In the rows, zero is written as 128.
A state moves one step at a time under one of 8 hidden systems, and each row is a state written as 18 numbers. Each run below is a few steps of one system.
seq 1, J262:
[[130  80 129 168 132 106 120 125 113  96 106 180  85 120 148 107 189 114]
 [112 138 103 121 152 102 159 139 104 103  58 138 136 109 200 142 155 132]
 [148 108  70 115 164 132 134  87 101 147 146 102 158 108 172 186 134 103]
 [123 108 101 135 186  83 141 141 134  99 195 123 101 124 110 165 101 112]
 [ 89 184 163  90 161 107 177 158 138 133 158 130 142 121 119 144  86 127]
 [140 148 164 124 118 180 150 104 149 153 152  88 178 124  81 142  90  91]
 [117 110 173 174 112 114 100 114 181 135 132 102 116 148  53 109 108 132]
 [ 72 143 182 133  66 122 115 129 169 135 110 151 126 129 150  85 147 154]
 [134 118 134 179  82 195 135 105 113 152  94 152 134 114 166 101 170 111]]
seq 2, J227:
[[ 80 160 170 130 112 130 118 144 177 147  69 139  99 127 127 108 121 180]
 [172  95 133  59 121 140  83  70 132 114 106 120 105 112 114 147 154 142]
 [100  86 138 177 175  75 135  91 162 140 113 116 137 116 121 173 135  96]
 [ 85 167 154  72 120  98 151 150 135 129  92 137 172 113 183 142 134 136]
 [153 111 135  99 134 184 150 125 143  58 139 144  93  85 137 158 138 100]
 [150 122 107 158 169 139 130 164 140 141 102  87 178 129  98 179  92  96]
 [ 88 156 131  97  96  96 128 155 157 100 187  98 160 139 141 129  85 141]
 [134 136 165 148  84 224 144 104 152 128 139 123 124 110 115 113 123 112]
 [172 134 152 123 140 105 126 125 121 122  94  84 141 159  41 108 112 115]]
seq 3, J161, 9 rows:
[[133 136 165  98 156 125 139 125 146  85 120 149  43 117  89 113 125 159]
 [125 109  57 149 139  97  80 178 120 115 133 143  88 145 149 119 125 175]
 [ 98 148 121  50 105  98 117 129 114 132 160 152 159 119 191 138 140 143]
 [105 142 138 122 139 201 165 144 162 101 144 149 100  81 159 164 110 119]
 [169 149  93  93 160 166 109 116 112 143 141 116  67 133  89 128  96 173]
 [126  99 106 119 109  94  82 152 137 109 222 137 129 145 117 133 115 128]
 [ 88 134 122 112  91 160  96 119 174 171 136 111 172 112 179 164 110 144]
 [136 128 181  80 118 170 129  85 174  98 121 118  88 104  92 138 121 136]
 [137  85  86 167 146 123  80 124 154 112 125 112  61 138 103 133 121 165]]
seq 4, J103 (9 x 18):
[[120 137 109 130 172  70 148 106 138 127  90  55 156 137 123 157  98 136]
 [112 146 128  74 116 132 165  75 135  89 179  95 134 103 168 143 111 127]
 [113 135 159 112 147 171 136  95 150 192 125 130 172  95 131 181 123  91]
 [118 160 195  69 145 100 131 147 156 130 118 125 132 130  72 139 104 138]
 [132 144 118 107 125 205 114 144 172 111 123 108  85 110 118 150  86 167]
 [106  91 140 120 102 115  45 105 179 170 138 136 121 128 120 148 137 157]
 [ 79 108 162 167 120 102 123 191 187  84 122 146 123 121 132 140 126 120]
 [128 116  97 133 125 120 112 124 150  95  31  91 121 119 165 139 141 160]
 [108  87 128 143 142  85 140  47 153  95 151 107  92 114 145 140 144 128]]
seq 5, J225, 9 rows:
[[182 107 132 108  91 191 119 135 115  61 129 141 104 117 114 112 149 109]
 [110 118 104 223 119 148 123 154 122 157 165 149 101 142 124  93 120 134]
 [142 158  92  66 111 142 116 173  73 128 155 169 140 128 178 114 138 140]
 [145 106 137 162  91 133 151  77 100  92 110 138  98 132 146  68 179 117]
 [162 134  65 160 178 177 130 149  87 168 119 146 100 125 128 142 118 136]
 [128 106 105 101 136  69 128 137  99  75 186 165  97 131 155 121 151 128]
 [166 123 133 140 121 131 135  71  69 185 135 134 149 145 104  92 162 102]
 [159 123 133 126 187 145 149 177 106 102 103 184  88 109 102 144 138 103]
 [127  82 103 163 126  53  70 141 116 135 141 143 133 160 120 115 155 130]]
seq 6, J225 (9 x 18):
[[ 78 124 104 198 131 142 136 128 163 127 101 128  77 117 168 122 128 164]
 [120 146  63  80 131 131 117 104 108 148 149 110 137 120 194 151 115 167]
 [125 136 144 116 132 126 195  43 114  90 145 110  99 110 146 110 142 114]
 [138 162 101 159 195 112 172 126 103 158  96  93 123 140 100 132  98 130]
 [158 120 115  66 159  68 112 143 123  74 145 107 106 139  93 142 112 143]
 [142 121 177 133 115 111 107  80 133 168 159 113 127 155  46 100 126 118]
 [119 162 175 100 155 146 129 189 139 159 102 175 120 122  84 138 116 132]
 [ 94 103 152 130  94  69  72 149 163 119  81 145 124 140 137 112 156 161]
 [132 107 133 108 102 195  77  85 161 181 111 133 129 109 140 159 140 141]]
seq 7, J103, 9 rows:
[[150 128 114  68 141 184  92  96 130 187 131 131 132 107 128 178 120 140]
 [121 111 183  94 136 105  98 157 162 129 179 169 123 127  69 147 122 115]
 [143 129 109 125 128 174  96 209 162  98  89 116 129 122 119 158  95 141]
 [155  74 124 105  96 115  56  92 153  92 113 117  97 130 121 130 156 153]
 [105  75 119 210 136 113 123 141 176  98 154 113 135 123 121 157 122  93]
 [124 126 111 119 103  80 124 136 133 100  75  75 191 138 168 137 132 131]
 [137 110 151 127 120 144 182  55 136  72 125 102 117 100 143 129 149  92]
 [117 145 127 146 166 120 151  84 139 188 126  73 169 128 105 161  92 108]
 [103 182 169  60  99 116 156 124 140 114 168 113 153 127 132 116 101 139]]
seq 8, J238:
[[138 153 131 120 122 172 115 144 107 160 174 172  68 138  92  92 114 159]
 [ 89 171 151 109 104  96 116 156 110 194 143 168 149 153 134  89 126 157]
 [103 129 102 119 105  95 106 190 107 106 121 179 125 134 190 106 156 154]
 [143  92  86 151 163  80  78 160 111 128 132 157  79 150 107 121 140 149]
 [130 119 110  90 156  44 109 109 106 134 190 120 131 149 114 137 122 136]
 [121 106  95  89 143 106 103 141 129 136 161 129 186 111 173 198 129 110]
 [169  98 128 103 177 117 127 164 116 100  91 139 151 112 112 177 139  79]
 [161 123 146  88 146 127 125 146 155  77 153  89 126 129  61 158  87 114]
 [151 118 163  77  81 161  81 107 157 140 144 103 175 123  98 152 120 113]]
seq 9, J262 (9 x 18):
[[137 122 101 120 147 114 117  94 108 114  92 139  42 128 136 101 149 182]
 [142 138 101  58 129 160 138 108 116  81 113 134  87 100 183 141 137 155]
 [168 116  94  99 189 177 125 110 118 135 119 135  81  98 113 178 123 131]
 [148 117 149  60 176  93 129 114 141  82 131 129  87 112  91 164 126 130]
 [114 142 160  69 152 157 122 150 183 124 111 126 133  94 120 192  99 132]
 [141 101 185 101 144 147 111 102 159 160 138 153 141 105  77 170 134  87]
 [107  96 195 147 130 101 119 149 188  91  94 138 133 119  93 152 137  99]
 [ 79 121 174 133 120 109 113 121 164 176  77 149 173 110 155 154 154 116]
 [119  72 143 180 108 123 127 103 137 124 138 143 172 112 156 147 172  69]]
seq 10, J590 (9 x 18):
[[104 124 158 109 130 129 160 100 105 146 135 198 127  99 174 129 181  99]
 [150 123 117 140 166 105 123 157  88 151  39 150 142 131 133 129 161 117]
 [165  95  89  77 151  92  73 156 129 112 137 113 152 135 112 178 118 130]
 [125  83 159 126 120 157  92 120 167 144 184 158 148 106 105 170 137  84]
 [134 131 201 136 135 107 170 101 109 136 117 148 148 128  78 104 155  75]
 [165 113 134 135 138 114 134 137 141  54  53  87 114 134  96 124 134 128]
 [151  94  92 147 130 138  93  83 160 118 165  64 113 138  95 151  97 136]
 [ 75 122 161 149 121 121 170  69 165 121 189 117 127 111 144 138 123 102]
 [116 156 137 176 116 151 194 112 112 124  62 108 154 120 162 104 142 104]]
seq 11, J227:
[[ 75 163 130 137 104 146 133 154 121 187 155 181 132 125 181 108 129 152]
 [182 115 149  93 119 165 108 150  87 118 144 193  98 123  91 106 158 113]
 [131  95  98 190 164 102  84 170 142 149 106 140 100 148  89 140 119 145]
 [102 127 111  96  85  94  66 133 131 168 147 139 160 143 172 122 137 166]
 [124  82 172 153  94 144 124 103 135 111 152 190 110 108 139 109 182  88]
 [142 117 137 158 146 104 114 180 116 130  34 148 141 140 110 123 151 119]
 [120 105  77 104 107  90  85 150 143  72 127 114 114 132 180 139 133 168]
 [126  89 110 171  94 174 127  96 130 136 145 131 172 105 181 147 160  80]
 [140 135 157 139 118  89 162 181  95  88 111 138 180 144 115 101 145  79]]
seq 12, J238 (9 x 18):
[[123 140 121 148 119  91  98 144 108 176 191 133 138 173  86  93 107 141]
 [116 132  97 111  91  92 114 153  89 134 172 148 187 144 185 114 144 117]
 [151  93  76 170 157 122 110 200 100 112 132 160 138 130 143 148 139 105]
 [179 124  99 122 160  85 121 149  88 112 159 100 132 163  67 121 105 116]
 [150 127 102  82 107 139 101 131 117 133 210 104 178 133 130 155 101 114]
 [156 115 135 117 127 155 115 173 107 149 126 162 200 120 127 160 146  68]
 [153 134 154 133 129 123 145 206 129  64 129 125 146 143  80 119 108  95]
 [165 114 124 123  70 149  70 144 146 110 157  92 147 158  80 110 104 137]
 [140  97 161 141  73 143 113 111 113 140 184 157 175 133 119 105 160  76]]
seq 13, J161, 9 rows:
[[133 167 128 124  70 191 156 164 113 118 120 113 184 130 164 104 116 117]
 [137 136 172 149 130 179 159  78 111 167 154 165  86 118  99  97 144 113]
 [113 134 137 165 170  91 110 177 148 163 135 126 119 155  60 131  94 136]
 [138 133 135 108  57 116  80 176 123 124 103 126 183 156 135  97 140 139]
 [102 102 177 137 108 152 128  94 138 153 110 187 123  93 158 132 185 103]
 [133 138 141 121 207 116 140 143 145 141  67 135  96 114  91 167 117 138]
 [187 111  84 106 117 108 100 181  86  71 113 123 136 151 121 114 140 125]
 [123 100  98 129 119 132 125 100  90 157 163 162 165 113 194 144 168  96]
 [118 157 152 100 184 152 183 121 142 145 128 115 152  98 117 185  96  95]]
seq 14, J590, 9 rows:
[[181 108  94 152 130 144 118 125 103  88  48 105 100 134 120 106 148 138]
 [136  91  77 125 160  88  93  98 139 121 180  96  96 135 116 164 104 147]
 [ 75  97 155 159  96 122 132 100 164 135 174 145 161 105 172 147 152  94]
 [152 145 138 139 142 145 195 107  73 133  89 136 159 121 145 108 160  82]
 [149 128  85 136 192 113 134 181 127  91  86 110 107 125 117 161 105 132]
 [122 106 105 145 108 122  77 150 162 144 189  97 177 142 114 161  94 117]
 [117 140 182 117 102 162 175 118 126 112 193 157 149 108 129 117 134  76]
 [137 148 149 186 145 143 173 161 110 114  63 140 104 137  98  82 135 117]
 [153 131  81 124 124  86 104 148 125  86 129  71 118 168 107 113  96 169]]
seq 15, J940 (9 x 18):
[[ 94 118  88 162 160 109  86 137 161 166 133 124  76 138 123 144 102 183]
 [ 69 157 133 103 128 105 127  95 138 198 130 143 139 118 179 138 129 160]
 [ 96 129 178 112 129 169 136  91 188 128 107 145  84  86 131 153 132 140]
 [118 108 114 139 180 110 106 134 172 138  58 105 121 113 123 189 112 139]
 [101  94  97 111 130 107  89  87 160 151 170 108 153 111 170 184 125 134]
 [107 145 144 112 176 163 173  91 142 160 172 139 124  92 132 180 105 102]
 [112 136 182 127 137 130 133 130 190 134 109  82 166 125  77 167  89 107]
 [117 110  79 171 114 173 100 140 167 136 138  79 151 126 147 166  89 132]
 [139 153  97 113 145 162 124  79 110 205 160  98 137 133 117 145  95 142]]
seq 16, J940:
[[143 104 105 123 144  87  82 165 164  82 142  99  98 145  82 145  93 156]
 [ 91 162  77 119 135 106 127 169 110 153 180 141 142 138 183 137 103 154]
 [114 168 184  64 106 163 129 123 136 155 160 161 108 117 110 114 116 145]
 [101 133 154 176 146 134 118 179 180 130  78 139  86 133  88 124 110 154]
 [107 114  86 128 108 110  64 139 136 175  89 123 148 138 176 140 136 171]
 [114 112 123 116 141 150 124  61 123 165 167 171  74 104 150 135 151 143]
 [ 96 138 191 132 178  92 169 108 153 148  76 138 124 112 108 149 136 106]
 [113  81 131 136  99 127  99 131 188  88  95 104 164 106 163 174 143 112]
 [164 103  70 109 176 167 114 113 110 146 157 129 125 103 138 187 118 114]]

Name the system that made each run.
seq 17, 2 rows:
[[175 126 155 115 147 163 162  87 111  91  86 129  76 114  93 105 152 117]
 [ 88 160 159 134 123 154 142 105 180 155 169 108 103 125  97 129  80 154]]

J238
seq 18 (2 x 18):
[[129 161 115  80 186 110 140 174 122 109  82 138  91 118 131 150 107 163]
 [140 110  84  78 159 146  98  97 127 122 159 143  66 103 150 162 128 161]]

J103
seq 19, 2 rows:
[[140  99 103  93 104 114  91 115  94 151 120 147 187 127 183 146 172 110]
 [152 107 169 134 164 115 175 140 112  78 132 155 126 110  92 134 150  64]]

J103
seq 20, 2 rows:
[[127  98 130  94  97  89  63 163 160 110 100 112 179 135 136 157 133 132]
 [134 104  75 135 147 170 114 140 115 134 199 168  95 108 152 156 126 124]]

J940
seq 21 (2 x 18):
[[121 119 105 107 141 126  75 152 144 187 188 139 156 132 113 176  97 132]
 [127 124 164  78  98 132 100 201 146  86 135 173 147 118 132 139 139 117]]

J103
seq 22 (2 x 18):
[[111 132 168 169 142 145 138 152 129 194 143 166 178 124 105 142 128  77]
 [148 177 154  84 119 111 134 182 112 106  76 123 126 152  96  92 117 158]]

J103
seq 23 (2 x 18):
[[122 162 136 120  93 171 113 156 171 128  78  73 155 135 116 130  86 159]
 [133 176 136  76 123 177 138 103 141 153 166 101 106 125  99 125  79 161]]

J590
seq 24, 2 rows:
[[142  64 122 137 120  94  93 122 158  58 171 115 118 126 113 146 141 103]
 [ 89 133 138 186  99 139 130 145 156 165  78 112 191 126 164 135 132 113]]

J227
seq 25, 2 rows:
[[179 134  99  95 126 149 103  98  59 179 129 157 113 140 127 101 152 137]
 [ 91 162 134 123 159 121 159 177 109 149 192 187 123 121 138 134 112 120]]

J238
seq 26:
[[104  75 133 170 100  85  62 122 169 131 152 136 111 148 106 118 140 144]
 [141 108 149  99  85 114 142  51 100 104 161 133 141 126 153  99 174 100]]

J590
seq 27, 2 rows:
[[125 153 182 121 107 151 150 136  94 162 116 190 153 124 131  92 165  96]
 [ 88 155 137 166 111 127 138 212 154  94 119 141 110 143 133  96 108 156]]

J238
seq 28, 2 rows:
[[107 106  91 156 108 147 128 142 120  97 173 175 100 108 196 123 159 122]
 [134  99 121 151 162  84 116 138  96 166  76 162 164 128 146 143 172  97]]

J103
seq 29, 2 rows:
[[ 92 152 128 148 150 106 179 118  80 157 172 181 122 126 164 101 149 110]
 [147 163 120 111 160 161 149 172  74 137 114 195  90 125 132 107 139 137]]

J227
seq 30 (2 x 18):
[[153 139 149 100 158 161 120 100 132 138 106 147  48 120  73 116 124 162]
 [129 111 109 113 183  93  87  90 141 188 122 113 104 131  97 168 114 155]]

J227
seq 31 (2 x 18):
[[ 87 124 134 192 116 175 141 171 169 132 108 140 155 106 160 156 121 109]
 [107 124  83 128  89 131 111 155 143  99 134 102 177 122 204 151 122 131]]

J225
seq 32:
[[112 159  84 100 126  99 124 140 104 158 108  95 196 140 184 143 118 143]
 [153 103  76 149 128 141 108 135 106 141 221 122 151 142 122 143 110 104]]

J262
seq 33 (2 x 18):
[[103 151 149  91 170 116 188 100 124 102 127 157  76  93 158 135 138 133]
 [121 126 107 148 169  60 133  82 105 166  79  92 130 148 130 123 133 147]]

J225
seq 34, 2 rows:
[[140 169 150  92 106 192 165 119 120  99 145 140  73 115 127  94 119 151]
 [124 118 120 153 137 162  81 109 136 225 131 148 116 132 100 136 122 148]]

J103
seq 35 (2 x 18):
[[153 112 148 163 136  88 150  91 107 136 135  86 177 152  85 116 131  80]
 [138 103 131 132 139 136 167 128 155  29 122  98 119 102 135 154 124  96]]

J590
seq 36, 2 rows:
[[195 103 126 117 137 179  97  88 125 149 114 102 122 127  64 145 125 117]
 [111 156 192 100 115 147 174 107 137 134 187 133 152 116 101 127 112  89]]

J238
seq 37:
[[122 162 126 136 123 143 155 121 128 151  57  73 194 130 151 138 114 121]
 [123 151 182  83 111 119 166  51 132 113 141 108 103 118 109  97 133 134]]

J103
